One turning vector, and how many steps it has turned:
The counts run from 0 to 226.
[  0  17  16 -11  29  -5  14 -12 -14  -6 -13  20   5  12 -12   0   8 -13
  13 -10  -3 -34  -5  -8 -10  -6   5  15   3   1   4  -3  15  37  -3  11
   5 -13 -15  -9 -24   3  12 -29 -63  -6  -2  -2   1 -22  13  21 -28  18
 -38  16 -32 -25   0  38 -15 -23 -13   0 -19  38 -20 -46  17  -3  -4   2
 -17 -33  -9  -8  18  -8  27 -17  13   7   4   0   5  16  22  -7  21   6] : 144
[-13  -3  48 -22  -8 -12 -40  32 -21  13  22   8  23 -25  -1   8   3  35
  -6 -15  16 -39  -3  10  -6 -22  -2 -15   7 -32  -3  25  20  10  -9  24
  19  20  19  49  -8  -4   8 -12 -10  -6  10  12  24   3   1  10  17  38
 -26  -8 -19  -7   7 -30   8 -34   6  -4  21  -7   3  11  17 -14   4 -32
 -15   1  13  -2   6  -5 -25   6  10  -4  23  15   0 -13 -15 -15 -15  -1] : 125
[-12   4  30   8  -6 -13  -6 -17   2  39  -9  -5  -9  -7 -13 -12  25  22
   9   5   3  21  -1  -1  12 -17  14 -16 -17  14 -21 -15   2  11  23 -20
 -10  14   0  11   5  24 -13  38 -14  20 -23 -10  14  10   0   2   1 -29
 -24 -10 -19  17  48   5 -16   6  27 -27 -13  14  35 -16  -8 -17  34 -32
  -6   0 -20   3  -5   2   3 -11  -1 -36  16 -63  18  -6   0   7 -19 -20] : 82
[ 15 -16  21  22  21  -3  -4  19  -7   7 -32   6 -18  49  35  22   6  -4
  -1  -1 -24 -19  24  25 -36  20   9  19   3   2   3   0 -13  32  -4  32
 -18 -10   2 -16 -24  -4  -3 -19   7   1  -4  -2  -2  15   2  -7 -15  22
  20  21  -8 -25  -5  26  16   1  -1  -4 -13  29 -29  -9  22 -37 -17 -26
 -28  28  -6   0  13 -17 -14   5 -17 -23   5   9  -6   4  17 -16  42  -9] : 136
[ -2   3  -5  15   7  10 -39 -10  20  11  -3  26  15  14 -39  -2  34   3
  21  21 -16  -8 -12  14  -4  27 -24   8  -3  -3  25  24  35 -19  15 -31
  18  -6  22 -11   5   4 -13 -26  -2  11  -1 -41   4  -5   3   9  38 -55
   6  20  -2  -8  -9  38 -14 -14   0  42   3 -32  -1  -1 -32  -6   6  32
 -32   1  10 -10 -21   9  22 -19   1   1  25 -12 -15  -4   7  -7  -7   8] : 36
[ 35 -13  33  31  -4 -35 -21 -37   9  -2  15  -6  -3  11 -29  11  24 -34
  33  28   7 -19 -10   0   3 -10 -19  16  18   0  18 -12  15  24 -27  13
 -23   6 -35 -13  -2  -2  20 -31   5  31  -3 -19   5  -9   0  18 -13   9
 -30  -5   0   7  -3  -7 -27  15  -4  12  -1  -8 -16  16  -8 -41 -12 -17
  17 -22   5 -22  31  -2   3  -5 -15 -16  -1  23  19   3 -31 -14   5  -5] : 17
[-24   9 -39 -13   3 -14  28 -15  36  11 -28  18  19 -10 -47 -14  17   6
  18   2 -10   2   0 -11 -10  16   2 -13 -16 -16  17  43   4  -2   9 -19
  22 -18   7  20   1  42  -2  17 -30 -13   3  17   6 -32  -3   2  12 -17
  -5   6 -14 -18  15  19  -2  -4  22 -14   2  14   5 -25   0  40   1  40
   6  18 -21   1 -39  15  11   1  10   9  23 -20 -18 -20  24   8 -28   4] : 188
[ 39  -3 -10   8 -10   5  21 -31  26 -14 -31   3 -21  30   4   2  20 -58
  24   1 -20   4  -7  -3  -6   0  28  30  21   6  25 -13 -12  -2 -11  10
  11 -13 -42 -44  -4  -2  30 -36 -26  43 -11  -7 -11 -11 -17  15 -13  10
  14   3 -14  -1   2  27   1 -16  -5  -7 -18  13 -27 -12 -11 -34  -3  15
  -2 -10 -18 -22  12   4   6 -21  -3   6 -15  27   3   7 -18  21  15  -1] : 160
[-30 -11   8 -28  -6 -19  -2   5   5 -23 -19  11 -13 -11  24 -30 -14  26
 -13  16   8  25  11  -5  -3 -15   8 -24  24  19 -27   4  -9   2  25 -23
   1   1  -7   6  26 -21 -24  40  20  -7 -29  26  -6  11  18 -14 -18 -39
 -19  20  17 -23   2  14  -5  27  -7 -26  -9   4  15  14 -16  22  13   7
  -7  16 -19  10 -23  -5  27  -1  -8  10 -28 -36  -8   4   8  -1  32 -31] : 89
[ 10 -16  51  -5   0 -21 -46  10 -29 -13   4   4  -8   4  17  -7   4  21
   6  -3  19 -34 -17  10 -12 -13 -19 -13  14  10  -8  27  16  50  -5  14
 -27   7 -17  25 -29   9 -14  -6   3  -9 -15   7  19  -3   8  -8 -24  36
 -44  10 -15 -36  -7 -30   5  -8  -8   7  15  -2  17  -3  25  -7 -17 -25
 -16  13 -13 -22  20  -7   1   3  18 -10   3   6  -3  19 -24 -16  28   4] : 128
[ -1   9  -6   9  13   6 -20 -26  41  32 -20 -11  17  -7  -9   5  26 -18
  32  47 -25 -28   8  23   6   8   8  11 -11  15  31  37  45   2  13 -20
   6  -9 -16  20  16   3 -14   0  21 -17 -10 -27   2  -1   1   2  30 -35
 -15   4  11   2  13  49 -29 -19 -14   4  -8   9   3  16  -3   7 -12   7
 -27  -2  -8 -14  -9 -14  25 -11   0 -20  16   5  -5 -16 -21  -7  -4 -21] : 40
[-20  10   8  -4  -5  -8  13   7   8  30  10  34   9   5 -35 -16  -3  27
   0  -7 -18  24 -11   6  -6  19  -4   8  -8 -18 -15   4 -16 -34  -1 -14
  21  34  27   4   9  20  11  38 -28  27  -8 -13   1  10  -6  10  17 -55
  -2   7  -8  -2  22 -10   7   3  34   6 -12 -14  18  -4 -25 -25  -2 -16
 -12   1 -27  14 -15  -2  -3 -14 -22  23  19 -31  17   3  21  36  -4  -5] : 77
[ 33   1  16 -11 -36 -19  -4 -18  21  -6 -17   6   6   6  -9   5  48 -12
  25   8 -12 -13 -35   4 -23   7 -13  -8  37 -21  19  10  -3  -4 -12  22
  17  -1 -20  24   7  20  24 -33   5  -1  -4   5 -20 -18 -10  -7   2 -13
 -29   7  24  -1 -24 -20 -33  11  -2   1   1   3  -6  26  12   5  12  11
  25  -9 -16 -40   3  13  30  31 -14  -7   1  36  13 -14 -12 -22  13  23] : 22
[  6 -16  14  -6 -20 -14  22  -5   8   2  24   2 -10   5  10   2 -39  21
   2 -23  -9   8  15 -28   5  13  18 -16 -26   2  -9   8 -56  18 -13   4
   6  15 -16  10   9  19  24  51  13  -3 -32  24  -7  11  -8 -23  16  -3
  24   0  18  14  20 -28 -16  31   0   1   3  28   0  18   2  -5   2 -23
  -3  17  -3  28  -2   0 -19  32 -25  13  -4   5  27  -8   1  18  12  24] : 71
[  6 -35  -4  13 -17 -17 -17  -4  42  15 -14   0  -7   4 -21  12  26  -4
  22  17 -30  20  17  11  -4  24  -4 -28 -17 -36   4  19 -10 -12   0  -4
   3  -7   6 -10  25  -6  -3   4  27  25  13 -14  11 -10  -6  -9  27 -15
  37 -11  17  20  -9  20  -6  12   7  12  33 -19  -2   8 -33 -31  -6  25
 -11  41  21  -9 -29  -4 -29  12  -4 -21  33   5   5 -38  -1  18  14  -8] : 179
[ 10  -6 -16  39 -29 -15 -10 -12  16   8   6  -4  -6  -4 -18  -6   7 -15
  37  -5  10   3 -15 -31   5  50 -11 -31  21 -22  -2  30  -6  13 -11  -1
 -21  -8 -33  -7  -4  38  15  -9   0  27  -6   4 -24  -7  -7  -9  -1  15
  13  25  26  -9 -27 -35  17 -23  -2  26  18 -17   5 -25 -13   8 -13  15
 -11  39  -9 -12 -10  25   3  15  -9 -15  -9   3   6  -5   6 -12  -9  25] : 173
[ 11 -12  19   8   6   4 -23  16 -13 -14   4 -20 -21 -13  48 -17 -28  -2
 -35 -16  46  -4  13  -5 -12 -13   3   1  24   9  -2  -4 -32  30 -11  16
 -22   2 -31  -4  13 -40  -3   2  43 -12 -21  13  -8  37   5  -3 -16  33
   8  -2   6   7  -8 -30  34  13 -18 -15   5 -14 -20  23  16 -16 -10 -24
  20  20  -1   6   7  11 -27   1  -8  -9 -15  27 -16  14 -22   3  11 -14] : 112
[-27  31  21  -4  19  11   7 -16  -9  -1   2  -5   8 -30 -19 -40  -3 -10
 -28   7  42 -12 -18 -10  18 -16  -2   5  24   3 -12   2   3  16   1 -16
 -24   6 -27   0  17   0   8  -6 -31 -13 -19 -14   3  -6  12   4 -26 -17
 -52   4 -22  -6   3 -36  31 -23   7 -11 -19  -4  -5 -15  15  14  -4 -25
  26 -20 -33  -4   1   6  15 -39   0   5  -2 -20 -15  25 -15  -4 -14 -26] : 103
[  1  -8 -32   4   0  41   4 -10   1 -12  -9   9  22  16   3  12 -18  -1
 -13 -46 -24 -18  -1  -5   0  23  26   8 -15  23  27  23 -10   5  26 -16
  27 -16   1 -24  -8   1  10  12  -6 -43 -24 -23 -37  20  -3 -14  41 -21
  34   1   7   5  -3   9  -6  12 -21  16 -12   0 -12  -3 -18   7  -6  48
  -4  19  23   8 -34   6  10   6 -10  14 -21   2 -13  24  20  20 -28  37] : 51
[-25  -6 -15  34  25 -20  -9  -8   5 -12   4  17   9 -29 -36 -13 -10   2
  18  -7  -4  -2  31  -3  27  17 -17  -1 -20  21 -15  28   9   6   3 -45
 -31 -18   1   5  28  -5   1  30   0  -6   3 -18  29  -8  20  -7   8  -8
  36   6  20  -4  -1  -9  -7  21 -11  14  17 -28 -11 -16 -14  20  -6  30
 -20  32  16  43 -25  -3  -4 -11   2  11  13 -23  -3  -8  14  18 -12  -5] : 196
[ 13 -15   1  16 -11  43  16   3   1  -5 -23   1   7  11  -7 -11   9 -47
 -14   4 -17   6   1  26   0   6  12  18   9  10 -12  -7   4 -17   0 -37
 -34  -5  -3 -18  31   7  13  -3 -11 -35  -1 -17  14 -17 -10   5  11 -35
  -4 -23   2  14  -6 -10   6  15 -29  -2 -31   2 -24  17   3   0  49  46
  12  27 -16   1 -31 -10 -28  -3   7  -9  13 -24  10  14   9  34 -25  -2] : 202
[-47  17  24   3  -4 -39   8 -10   8   3  -5  -1 -14 -23 -19 -16  -8  37
  10  21   9  26  -6  -5  10  -9   2 -32  10  12 -24   1  -7  14  12 -13
 -23  10 -11  38  30  -1  -1  42  19  -3 -11  -7  19  -2   6 -14 -26 -21
 -31   4  17  -1  24 -13 -12  19  21 -17   6   5  17  -4  -1  10  22 -29
   1   1 -23  11  -2   0  19   9   6 -10   0 -27  13 -23   0 -17  17 -42] : 86
[ 21  -9  -1  53 -31   8  -6   6 -32  14  11  -4  -8  14 -16 -11   8 -14
 -10 -34  10  36 -11  -9  -3   7 -17  18   7  19 -26  -6   1   5  -1 -14
 -28   8  31 -10  -5  36   1  23  -7  17 -19   4   9  22  -5  -5   6  -5
   9  -6   4  21   4 -42   9  26  10   3  -4 -26  -7  11  -7 -26  19 -17
   5  20   1  12  15   4 -24   1 -25 -20  -6 -25   7  11   7  37 -43  26] : 218
[  7   7  -8  23  38   8 -10 -43   3   5  28 -23   6  -4 -18 -11 -27 -12
  22  -9 -10 -22  -4  -4  36  -9  13  22 -33  32  21   8   9   7   3 -36
   0  -3 -20 -25   6   0   8  20  -8  12 -18 -41  15   3   5  33  32  -8
  19 -25  -6  18  45  12  -3 -11  -7   6 -17 -19   6 -11 -21 -23 -17   7
 -10 -12   7  20   1 -14 -13 -23  -5  13   1  -5  19   3 -29  45 -25   5] : 57
[-15   5  15  -6 -27  25 -26  28 -16   7 -17 -10  -7 -35  19  -8  -3  -3
 -44 -23  31  14  -1 -11  22 -10  19   3  38   9  -5   9   0   5  18  13
 -23   8 -14  28  12  -2 -11 -21  26 -27  -6   3 -19  22  -9 -18  -2   7
 -19   8   7  21 -12 -37  25  -8  -1 -37  15 -24 -24  17  18   9  24  -7
  11   9  -6 -11 -16   8 -19   7  18 -27 -10  -3  -6   5 -14 -24 -29  -4] : 108
[ 24   2  20  16 -10  12  16 -15   5 -23   6   8 -28   8   5   5   1 -23
  13  -8 -26  -2  -9  -2   8  37  15  19  34 -12 -15   6 -18  -1  -1  12
 -23  -5 -34 -24  22 -24  44 -29   5  14   5 -19 -16   0 -13   3 -12  -1
  24  16  21   4 -37   4  -8 -17 -33  13  10 -16 -48  -2  -2 -16   3  26
  -7 -13  -5  -6  10  -1  -4  -9 -12   6 -13  43  10   3   0  -1  28  34] : 157
[ -2  14  17  -3 -12   8   2   7  14  51  23  -5  18   3  -5  -8   7  12
   0   2 -12  11  20   1  -8   9  10  -4   6 -13 -27  13 -17   0   3 -21
  16  32  17   4   9  16 -14  16 -32   3 -31  10   3   0   4   3  19 -53
 -31   7 -23   8   9 -22   0 -15  12  -5 -16  23  52  21  -7 -12  -4 -22
 -12   4 -20   1   6 -22  -8  -6  -8 -24   9 -31  18   2   0  30   0 -12] : 80
[  3  -7  11 -26   1  21  -5  31 -11 -28  -6  22 -10  13   2  -6 -15  16
 -33 -23  15  -5 -33  19 -27   5 -15   5  25 -15   0  -7 -42  -5 -21  22
  -5   3 -11  -6  10 -24  27 -17   9 -13 -14   2   4  23  -1 -19  -8   1
   6 -10 -15   0  -2 -42  37  21  10  14  -3 -25 -41  12  -1 -32   3 -18
  14  15 -16  -9  -2  27 -23 -11 -12  18  23  40 -27  12  -1  -5  12  18] : 116
[  9  -5  12  -9 -26 -40 -24 -29  14  -9 -28  29  -8   9 -20  -2  36 -10
  27  27 -12   5 -34   8  -5 -22 -11   0  33 -11  25  -8  12  -9  -6  15
  15  10 -25   9   8  -7  19 -32  13  38   3 -11   0 -16 -11   9  -2 -11
 -16  -6  11 -17   4  29 -32  18  14   0  12 -20  -4  17 -24  -6  25  17
   6 -24  -9 -45   9  13  16  15   2  13   4  29  10 -16 -27 -18   5   4] : 20
[-29   4  32   7  -7 -14  11  -3   1  -8  -2  -4 -11  -8   2 -18 -25  18
   9  14  18  16  -3 -12   3  -1   4 -32  28   4 -36   7 -20  34  -3 -14
 -27  -5 -37  19  21   1  -5  38  10 -20 -12  10  -2  -2   8 -29 -21 -27
 -35  16  18  -7   4 -28 -17  14 -11  -9  -7  28  14  -3   9  19  20 -35
  -8  21 -27   7  -1  -3  25  12  -6  -9 -13 -37  17   2   4 -28  29 -22] : 87
[ -6  12 -38  22  19  24  18 -13  11  10 -10  12  12   2 -29  -3 -22 -11
  10 -24 -10 -12   8  -6   9  30  17  36 -33  25  35  21 -12 -15  25 -11
   7 -12   3 -14   4  18  23  12   9 -15 -12 -39  -1  23  -8   3  21  -8
  45   1  10  22  19  21   1  -3  11   3  -6  -3 -20 -12 -10   2 -14  13
 -16   4  -1  29 -16  -4   7 -10 -10  17   2  -4 -18  -8  16  23 -43  32] : 53
[-24  -1   8   7  -9  12 -16  15 -21  10 -31  -6 -14 -26   9 -27  -4  -9
 -36   2  48   8 -29  -5  11 -25   7   4  43  19  -2   0  13  18  19  13
 -35 -14 -13  17  -6   6 -19  -6  20  -9 -11 -11  -6  26 -13 -11 -15  12
 -32   3   3  -1   7 -28  32 -12   2 -39  -5 -15 -15  -5  11  13  22 -19
  15  -3 -11 -18  -7   5   0 -15  19 -20 -15 -26 -22  10  -5 -29 -49  -4] : 107
[ -9  10 -46 -14   8   6   4 -16  16 -31  -2   9   2 -12  12   0 -28   1
   0  -6 -19 -30  10  -2   8  -5  22 -10 -10  22  29  34 -14  -2  21 -27
  31 -15 -28  -7  14  -1  -2  21  23 -38 -22  -5 -16   1   4   6  20 -18
  24  19  28 -26  -7  31 -18   6 -11   3 -10   1  -3  10 -16  31 -13  41
 -16   5   2  14 -30   6  28   5   0  44 -29  15 -24  18 -11   8  10  13] : 48
[  6  -2  19  44 -17 -26   1  -3 -15  21   4  -9 -20   5 -33  -6   9 -13
   4  26   6  30  11   0   8 -14 -14  23  -2   2 -15  -2   1   0 -14 -20
 -30  23   9  16  21  14  11  19   4  27  -7  -3  40  21   2  12  -1 -18
  14  -1  14   8  28 -17  -8  27  27  13  -3 -21  -5  29   6 -30   6 -34
   4  11 -17  27  24 -14 -11  -6 -24   3  22  10  24 -18 -13  22 -11 -23] : 221
[ 27  -5 -20  18 -34 -36 -17 -29  36  13 -21  -5   7  15   1   4  33  -5
  32  16  18   1   1 -14 -23  -1  -1 -10  -3   5  55   4 -12  22  -4  35
   9  -4 -14   5 -21  41 -16 -24  12  11 -13  35 -25   1 -23  -5  12  24
   3  23   8   0   1  30 -21  14  13  -9 -16  19   1   3  16   2 -19 -14
   6   9 -14 -25   1  19  32  32 -19  -9  -7   9 -16 -12 -12 -28   4  21] : 25
[ -2 -21  29 -13  19  -8 -19  17  -4  -7 -18  20  -8  34  29  18  19   9
 -15  -8 -34 -17  32  14 -21  -9  11  22 -13  -6  12   6  14  -2   5  20
  20  -2  24  -7  -5 -41   2 -21   3   5  11   5  12  11   7  -5   1  21
  28   0 -14 -13   6  60 -14   8  -2 -10   6   2 -28  -3  -1 -22   0  -1
 -25  -2  14  13   9 -25 -20   1   1  -1  16   8 -11 -12  11  -4  30 -15] : 138
[ 26  -1 -15  28 -25  -6 -19   4  37   8  20  -6   7  -4   6   1  17 -15
  29  -7 -19  -5  12 -24   0  52  -9 -25  13 -19  -7  42 -17  -1   1   4
   2  -2  -4  -7  13  28  -9  -4   8  23 -11  20 -31  -3 -15 -12  18  -7
  10  39  28 -14 -54 -25  21 -37 -12  26  19   1  22   3 -23  -8 -22  25
 -20  26  -1 -10  -9  11   5  17  -3  -6 -15   7   4   1  -2  17   6  11] : 174
[ 10   4 -12  -5 -14 -17  19 -23  45  17 -19   3   6  -2 -40  12  27 -20
  18 -15   2  -1 -16 -22  13   6  35  10   1 -26  31   2 -11  -1 -20  34
  11  -9 -15 -10 -15   9  32 -34 -21  33  18  -1  -6 -11 -18   9  11  29
  15 -16  -8  27  25  23 -21 -13  21 -28  -1  -6 -24 -23  -3 -15   4   3
  13 -26   6 -20   8  10 -11   2 -12   7  11  20   5 -28   1  -3 -26  29] : 164
[ 12  -3 -20 -22  -1  13   5 -16  19 -26   7   8  15  -8  22   0 -24  -7
   9 -16  -9 -33   8  -9  10   9  25 -16  -3   7  23  36  -5  14   7 -17
   8 -16 -39   8   8   6  10  10  25 -56  -7   0 -11  -8   5 -15  25  -9
   7  16  29  -9  -9  18 -30   6 -32   7  -8  25 -12  -2  -2  37  -3  41
  -3  10   2  14 -25   3  26  21   2  27 -22  24   2   9   5 -11  19  25] : 47
[-10 -11 -42  20  16 -25 -10 -14  12  16  -6 -12  25 -12 -20   5  -2   9
  17 -12  12 -14  41 -16   1  11  14 -20 -33  21  10  39  24  23  22 -29
  -1 -16   4   4  -7  21 -25  26  -2  -4 -10   9  10  -6   9   8  15  12
  14  15  -6  -4   7  27  -6   9  -7 -13   4  12   7 -17  -9  19  -3  23
 -20  35  18  26 -26  -1   0   2  13  -8   2 -40 -14  -4  12  19 -37 -15] : 192
[ 20 -11 -18  20 -17 -11  -9  -2 -32  16  18  -5   0   4 -11 -17  -3 -22
 -10 -26   2  23  16 -10  -5 -15 -19   6  10  29 -18  15  -2 -26  18 -15
   7  18  20  -6  -6  23 -16  33  -5  24 -33  29  -2  35  -9  20  10 -10
  19  16   5 -12   8 -27  18  21  15   4  -3 -31  29  26 -28  -4  -1   6
  -3  10   0  17  -1  -4  -8   8  -9  17 -21 -24  -2  20  -6  51 -45  -8] : 216
[ 23  -4 -13   7 -39   6   0  10 -20  13  28  -8   5   0   5 -18  -7 -21
 -15 -30   9  15  12 -20  -3  -6 -13   8  18  18 -21  17  -9  -1   8 -21
   1  19  23  -6  -3  26  -4  33 -22   9 -34  33  -3  11 -12   8   4 -14
   0  24  10 -18 -17 -44   9  14  -3   1 -17 -10  18  32 -12   5  -4  19
   5  14  -3  28   8   5 -11  23 -12   8 -41  -5   7  41  -9  49 -26   6] : 215
[-13  -1  23   6   1  -8   4   3   2  54  14  -8   5   0 -12  -9  23  17
   9  17  -4  16  16   3   6 -16  18  -6  -9   0 -13  -2   7  -4  20 -24
  19  13  22  11   5   9 -24  31 -18  18 -31   8   9   2   3  11  21 -45
 -24   1 -21   9  42  16  -7  -5  30 -18 -12   6  49  11 -15 -27   7 -27
 -19  -4  -9   6  -7 -22  -2  -5  -3 -25   5 -49  20  -7  -7  25 -12 -34] : 81
[ 21   3 -32  16 -34  -2  31   5 -30   3  19  -3   5  -6 -11 -13 -22 -20
   0 -24  27   7  -8 -31   9  -1 -14  13   8  23 -16  13 -10   7  -3 -15
 -10  10  -1   8  -2  43   5  41 -30  -8 -24  36  -9   7  -7   3 -11  -2
  -4  17   5 -13  -7 -50  17  17  12   6 -26   5   5  11   9  10  -8  -5
  13  22 -26  33   7  10   6  14 -26  31 -26 -15   5  40  -2  33 -29  24] : 214
[-10 -17  29  11 -10  -2 -24  35 -22 -21 -23  29 -21  22  15   2   0   7
 -12  -8 -12 -13 -19  24 -24  21 -25  -6  34   3 -21  12  -4  20   9  21
 -35  -9   4  17 -12  26   0 -14  16  -3   5  -3  -5  26 -13 -22 -14  28
  -1  33   5 -32 -12 -17  27  -6   1  11   8  -2 -22 -14  26   1   2 -12
 -25  31 -12  -6   5   8 -10  18   2 -15  -3   6 -16   6  12 -32  32  15] : 132
[ -7 -16  17  23   1 -25   3  -6   0 -32  -4  17 -23  -2   1 -12   3 -24
  10 -11 -12  -2   4 -10  19   5  16  21  20   7 -10  -1  10  -6  15  11
 -22  -3 -20 -25   8 -34  15 -17  22  37  24 -21 -10  11  -2   5 -16  32
  37   2  25 -21  -3  32 -21   0 -26 -11  23 -29 -40  -8 -29 -16  11  26
  -9 -15  30   1   2 -21  -3  -9   6   9 -18  33   4  -7  -6  -5   8  10] : 155
